One turn sends every row of this set to another row. A few are shown first. Where does it send the rows asked after them?
zaz: |  2.41 | -0.34 |  0.57 |  3.23 |  2.43 |  0.04 |  3.21 |  0.99 |  0.49 |  3.38 |  1.38 |  0.74 | -1.93 |  0.30 |
papat: |  2.51 |  1.39 |  3.14 |  1.59 | -0.17 | -0.18 |  0.18 |  0.54 | -2.07 |  0.56 | -2.52 | -1.43 |  0.04 |  0.00 |
puf: |  0.05 |  1.07 | -0.09 | -1.14 |  5.94 | -0.05 | -1.35 |  1.58 |  2.10 |  1.35 | -2.11 |  0.17 | -1.94 |  0.50 |
nal: | -0.99 |  0.45 |  0.44 | -1.43 |  2.36 | -0.04 | -0.69 |  0.26 |  3.67 |  2.46 | -1.63 |  2.48 |  2.98 | -1.70 |
zasas: |  2.47 | -1.90 |  1.07 | -1.79 |  1.10 |  2.67 | -0.72 |  1.27 |  2.59 |  1.00 |  2.65 | -0.75 |  1.97 | -0.75 |
dipo: | -1.58 | -3.01 |  0.43 | -1.09 |  2.96 |  0.09 | -2.20 |  0.95 |  3.53 | -0.30 |  0.60 |  2.29 |  0.46 | -0.65 |
sekod: | -2.86 |  1.14 | -0.68 | -2.39 |  2.16 |  0.24 | -2.36 |  0.16 | -2.60 |  0.45 | -1.31 |  1.98 |  0.68 | -0.59 |
nub: |  0.13 |  0.31 | -0.17 | -1.38 | -1.11 |  1.14 | -3.07 |  1.31 | -1.91 | -0.56 |  0.30 | -0.45 |  2.64 |  1.32 |
dasil: | -0.97 | -0.44 | -3.47 |  0.32 | -1.71 |  0.43 |  0.97 |  0.78 | -0.60 |  1.70 |  1.06 |  0.44 | -3.99 | -0.33 |
Kezib: | -1.75 |  0.35 | -2.31 | -0.75 | -3.82 |  0.09 | -0.77 |  2.01 |  0.60 |  0.87 | -1.34 |  0.96 | -0.58 | -0.53 |
didi: | -1.32 |  0.53 | -0.50 | -3.56 |  2.75 |  2.16 | -0.62 |  0.51 |  0.38 |  2.51 |  1.63 | -0.09 |  1.95 | -3.12 |
Dapu: |  1.96 | -2.12 |  2.43 |  1.79 |  2.66 | -1.03 |  0.79 |  0.88 |  4.23 |  1.34 |  0.73 |  0.86 |  0.49 | -0.18 |
ral: |  0.99 |  0.77 |  1.57 |  2.38 |  3.67 | -2.23 | -0.64 |  1.33 |  1.16 |  0.27 | -2.48 |  0.36 | -0.95 |  2.27 |
Vetu: |  0.09 |  0.25 | -2.56 |  1.58 | -0.21 |  0.48 |  2.10 |  1.40 | -1.34 |  2.67 |  1.32 | -0.13 | -4.05 |  0.59 |
Vafi: | -0.97 | -0.90 |  0.12 |  3.28 |  0.58 | -1.36 | -1.11 | -0.37 | -2.62 |  0.74 | -1.36 | -0.51 | -1.86 |  1.87 |
gufe: |  1.83 | -1.91 |  0.10 | -0.70 |  2.29 |  2.32 | -1.61 |  1.43 |  2.95 | -1.54 |  2.25 | -0.60 |  1.45 | -0.37 |
depo: |  0.45 |  3.51 | -1.69 |  1.13 |  0.26 |  0.25 |  1.10 |  1.46 | -0.36 |  3.77 |  0.84 | -1.82 | -1.75 | -3.24 |
pesi: |  1.87 |  0.80 |  1.37 | -0.57 |  0.77 |  1.71 | -0.35 |  3.05 | -2.44 | -0.81 |  2.07 | -1.97 | -1.53 |  1.07 |
Rupak: |  1.04 |  2.82 |  0.92 | -2.26 | -1.56 | -1.18 | -0.89 |  2.43 | -0.71 |  3.50 |  1.45 |  2.11 | -0.70 | -1.74 |
segut: | -0.03 |  0.40 | -0.59 | -0.47 |  1.11 |  1.84 | -3.56 |  1.19 | -1.27 | -1.84 | -0.62 | -1.67 |  1.50 |  1.39 |
lorid: |  1.51 |  2.57 |  0.11 |  0.86 |  0.56 |  0.52 |  0.38 |  2.93 | -0.15 |  2.95 |  1.67 |  1.54 | -3.66 | -3.52 |
Des: |  0.76 |  0.36 | -0.14 | -0.21 |  3.10 |  0.81 | -3.62 |  0.88 |  0.02 | -1.83 | -1.38 | -2.36 | -0.31 |  1.32 |
palob: | -1.08 | -0.67 | -1.00 | -0.54 |  3.52 |  0.86 |  3.45 |  0.42 |  1.77 |  3.76 |  1.25 |  2.14 | -0.55 | -1.88 |
dogor: | -3.72 | -2.34 | -1.18 | -1.32 |  2.13 |  0.33 | -2.52 |  0.45 |  2.10 |  0.17 |  0.96 |  1.89 |  0.23 | -0.43 |
dede: | -2.70 | -0.65 | -0.39 |  1.06 |  2.83 | -1.23 |  0.97 | -1.46 | -1.00 |  2.54 | -2.45 |  2.35 | -1.71 | -0.81 |
Zesed: |  0.80 | -1.87 |  1.15 |  2.10 | -0.83 |  1.64 |  1.57 |  1.12 |  0.46 | -0.03 |  2.13 | -3.07 |  0.84 | -1.33 |
Fev: | -1.14 | -0.99 | -1.73 |  0.74 |  4.92 |  2.07 | -2.15 |  0.21 |  1.84 | -1.36 | -0.86 | -0.08 | -0.85 | -1.46 |
Pap: | -0.92 | -0.98 | -1.20 |  1.86 | -3.24 |  0.30 | -1.10 | -1.13 | -2.09 |  0.83 | -0.77 |  0.52 | -0.40 | -1.42 |
mukel: | -0.24 |  0.04 |  1.26 |  2.81 |  2.64 | -1.89 | -1.04 |  0.60 | -1.17 |  0.95 | -2.30 | -0.41 | -2.21 |  2.57 |
lev: |  0.57 |  1.76 |  0.20 | -1.68 |  5.48 |  0.22 | -0.29 |  0.82 |  1.81 |  3.33 | -1.59 |  1.91 | -2.04 | -0.55 |
Lofo: | -0.40 | -0.02 | -0.79 |  0.62 | -3.69 | -0.15 | -1.02 | -0.77 | -0.74 |  1.20 | -0.63 |  2.11 |  0.25 | -2.99 |
tiba: | -2.59 |  0.61 | -1.61 |  2.61 | -1.02 | -0.82 | -0.30 |  2.03 | -0.16 |  2.03 |  0.68 | -1.05 | -3.44 | -2.24 |
vemo: | -2.15 |  0.36 | -1.90 |  1.52 |  5.27 |  1.49 | -1.76 | -0.26 |  0.28 |  0.26 | -0.46 |  0.47 | -2.01 | -1.97 |
Ber: |  1.53 | -1.67 |  2.24 |  0.78 | -1.55 | -0.75 |  2.71 |  2.02 |  0.45 |  0.80 |  0.06 |  0.88 | -0.35 |  2.30 |
Kifip: |  3.38 | -0.09 |  1.24 | -1.69 |  0.57 |  2.16 |  0.42 |  1.20 |  1.45 |  3.14 |  2.43 | -1.06 |  2.15 | -1.30 |
zep: |  1.95 |  3.00 |  0.26 |  0.65 |  0.10 |  0.57 |  1.30 |  1.46 | -0.29 |  4.78 |  1.29 | -1.57 | -0.12 | -2.91 |
dake: |  2.25 |  1.68 |  0.33 | -2.09 | -2.42 |  1.23 | -0.88 |  1.17 |  0.85 |  2.73 | -1.22 |  1.46 | -0.60 | -3.44 |
ludar: |  1.08 |  1.33 |  0.94 | -2.34 | -2.66 | -0.16 | -1.40 |  2.10 | -1.38 |  2.43 |  1.66 |  2.22 |  1.01 | -0.58 |
Meka: |  2.35 | -0.92 |  2.05 |  3.05 |  2.79 | -0.38 |  2.52 |  1.15 |  2.61 |  2.66 |  0.73 |  1.41 | -0.19 |  0.00 |
Supob: | -0.37 |  0.48 |  1.53 |  0.07 |  4.08 | -1.12 | -0.91 |  1.23 |  3.86 |  1.63 | -2.02 |  1.88 |  2.06 | -1.15 |

zaz moves to Kifip
segut moves to mukel
dake moves to Kezib
And these:
papat moves to Ber
didi moves to sekod
nal moves to dogor
puf moves to Supob
Rupak moves to Lofo
gufe moves to Des
zep moves to ludar

